(in the rows, 128 means zero)
The rows of T fall into 3 groups, which share some directions, and each row is roughly a mix of its group's hidden directions.
T, 113 rows:
[[118 125 125 134 128  89 115 144 176 164  92]
 [ 83 140 135 141 152 164 116 130  86 103 143]
 [ 68 115 149 133 135 171 147 124 118 123 110]
 [182 132 114 117 102 107 142 118 173 144 133]
 [153 129 116 113 128 144 118  74 105  84 113]
 [102 107  80 113 107 151 149 131 165 144 112]
 [136 109  96 105  96 156 163  88 126 110 137]
 [153 111  79  98 123 151 154 132 112  94 139]
 [157 166 126 114 165 139 106 139 113  81 129]
 [121 119 107 135 144 166 150 169 167 113 100]
 [ 72 109 135 149 133 135 122 160 156 159 138]
 [115 124  80 126 107 156 153 140 153 103  92]
 [145 118 164 151 111 131 174 109 103 123  93]
 [155 136 162 147 145  74 104 141 142 143 107]
 [152 151  83 104 114 154 121 119  96  97 114]
 [150 117 116 133 130 177 156 179 132 146 135]
 [103 119 117 138 120 130 116 163 173 161  90]
 [190 140 154 146 115 102 136 132 151 149 119]
 [132 103 167 140 122 131 156 112  75 101 121]
 [111 154 146 108 126 144 116  93  81 104 156]
 [ 59 109 147 148 119 127 118 138 128 155 138]
 [ 93 115 110 119 137 152 109  92 113 103  83]
 [193 116 115 130 129 127 160 151 133 119 101]
 [ 91 125 108 108 113  99 108 108 149 174 148]
 [ 58 126 147 134 135 111  98 115 138 115 132]
 [108 110 125 138 128 136 135 117  83 119 190]
 [126  98  90 116 100 129 151 154 157 161 152]
 [129 106 127 154 107 145 151 158 167 153  88]
 [150 116 164 146 112  96 161 151 127 153 162]
 [134 116 179 140 143  83 114 120 134 161 149]
 [173 135 157 108 143 120 136 101  93 111 159]
 [139 178 121  91 113  92 105 106 137 108 133]
 [172 105 104 138 128 129 139 162 172 143 106]
 [115 110  85 104 106 111 152 145 168 153 117]
 [ 67 140 149 122 104 147 129 105 127 156 145]
 [167 112  88  86 117 129 151 114 113 101 131]
 [120 134 132 156 128 134 129 153 187 140  86]
 [161  96  95  98 123 156 155 155 107 119 118]
 [ 53 149 139 130 133 140 108 118 119 139 131]
 [119 110 127 153 105 141 162 151 171 145  90]
 [155  93 141 121 113 151 134  83 103 108  97]
 [142 161 141 105 118  89 101  86 113 115 149]
 [119 173 129 120 164 142 110 102 130  93 161]
 [ 99  94 146 163 104  91 114 128 123 158 146]
 [163 155 153 112 140  99  90 102 109 102 138]
 [181 122 162 145 116 138 139  89 110 110 139]
 [148 136 100  80  97 116 141  97 110 138 156]
 [ 78 107 122 122 109 173 162 142 123 134 114]
 [ 76 127  94 115 121 127 140 104 155 118 164]
 [151 101  85 137 131 159 164 161 135 111 139]
 [187 142 138 110 134 119 133  99  93 102 121]
 [ 81 137 157 142 131 105 103 131 150 167 105]
 [161 157 122 104 125 164 144 127 158 118  84]
 [145 159 107 105 132  96  91  86 121 105 132]
 [128 171 155 118 121 127 101  74 114 119 146]
 [163  95 119 117 104 154 157 170 115 129 109]
 [128 165 177 147 123 121 111  85 120 132 153]
 [142 135  83 111 135 168 145 146 144  89 109]
 [ 52 126 126 134 137 143 123 128 147 114 145]
 [ 88 103 111 101 109 154 148 159 115 140  95]
 [176 136 100 131 111 129 151 137 161 118  87]
 [119 117 114 131  97 127 137 111  98 133 194]
 [159 116 112 132 120 138 162 153 173 114  90]
 [148 137 169 152 125  98  81 100 116 133 140]
 [110 167 159 127 135 127 115  93 126  89 164]
 [113 170 120 119 144 134 102  88 104  90 143]
 [122 129 111 135 142 195 129 130 101  96 143]
 [156 106  72  90 111 136 145 134 121 112 118]
 [122 128  69 102 131 165 141 142 121 100 143]
 [132 110 151 140 118  93 103 126 151 169  86]
 [ 60 114 122 144 132 128 124 154 155 145 120]
 [110  81 100 115 108 148 174 148 118 129 131]
 [ 89 155 131 122 109 121 115 117 183 147 104]
 [155 136 127 133 119 147 166 129 154  82  89]
 [122 147 156 135 131 146 106  70  98 103 128]
 [174 169 156 138 137 102 103 104 128 115 115]
 [ 95 125 110 144 128 138 123 163 188 128 108]
 [150 155 133 108 153 148 119 106  90  80 132]
 [189 140 119 135 151 120 128 165 123 106 150]
 [129 166 119 105 158 125 113 137 170 115  86]
 [124 111 151 142 135 140 126  98  77 121 175]
 [145 110 104 112 123 177 158 160 110 105 110]
 [ 52 128 122 126 114 137 131 113 138 150 124]
 [141  86  87 117 119 164 161 151 131 119 119]
 [ 87  89 123 127 107 133 135 153 121 169 157]
 [142 136 112 137 169 160 102 176 145 123 110]
 [136 130 123 152 135 137 119 165 181 146  88]
 [168 131 136 101 117 140 144 101  77 105 141]
 [149 100 131 146 102 116 131 161 128 169  85]
 [174 150 142 115 108  83 124 103 155 143 135]
 [ 92 177 129 122 136 114  94 109 159 117 147]
 [189 116 149 127 152 109 115 114  91 123 119]
 [157 151 142 138  99  81  96 106 126 125 157]
 [ 77 115 167 151 119 107 107 134 131 159 142]
 [138 119 143 137 119  76  93 128 151 164 100]
 [ 91 146 134 132 145 149 135 112 147  69 111]
 [128 126 146 109 147 144 126 106  62 110 150]
 [115 107 153 124 121 129 114 150  99 168 178]
 [162 118 163 151 110  95 119 143 128 171 107]
 [ 89  86 139 126 137 106 105 140  83 148 130]
 [ 90 168 129 145 118 155 121  88 149 134 156]
 [ 87 120 104 110 136 166 149 134 142  84 141]
 [145 176 107 108 168 143 124 127 151  94 134]
 [125 151 130 133 146 134 131 142 184 124  77]
 [ 78 145 155 127 116 141 118  79 105 127 137]
 [125 124 157 173 126  98  85 130 112 126 161]
 [124 173 104  97 123 125 114 122 181 136 112]
 [147 119 107 125 140 178 143 175 105 106 123]
 [129 140 148 116 147 125 111 112  67  90 138]
 [116 135  87  94 132 158 122 102 103  88 126]
 [172 143 132 168 141 110 120 156 166 111 115]
 [145  98 123 140 127 101 142 173 163 158 104]
 [155 143 161 141 100  84 110  97 105 143 117]]
Here is one row of each group, with its name. Which group are the others in?
[164 111  84  99 118 153 149 115 117  94 131]	D
[ 84 132  92 128 148 161 116 160 161 123 130]	Z
[148 161 146 107 125 109  97  72 129 135 141]	C

[142 127 141 138 130  84 121 165 166 167 114]	D
[ 82  94 122 145 127 139 132 145 152 156  87]	D
[168  92 134 133 136 139 172 127  87 115 126]	C
[181 130 136 105 124 120 148 125  90  94 106]	C
[ 65 122 122 132 150 157 125 154 148 135 108]	C
[109 107 111 155 129 105 126 154 177 166 120]	C
[ 71 107 101 120 144 144 132 144 162 106 119]	Z
[115 107 177 133 124 106 106 122  77 147 130]	Z
[ 70 128 150 144 119 123 121 111 165 154 107]	C
[ 74 109  84 108 141 145 107 135 109 121 119]	Z
[160 150 130 123 120 127 171  82 130  90 129]	Z
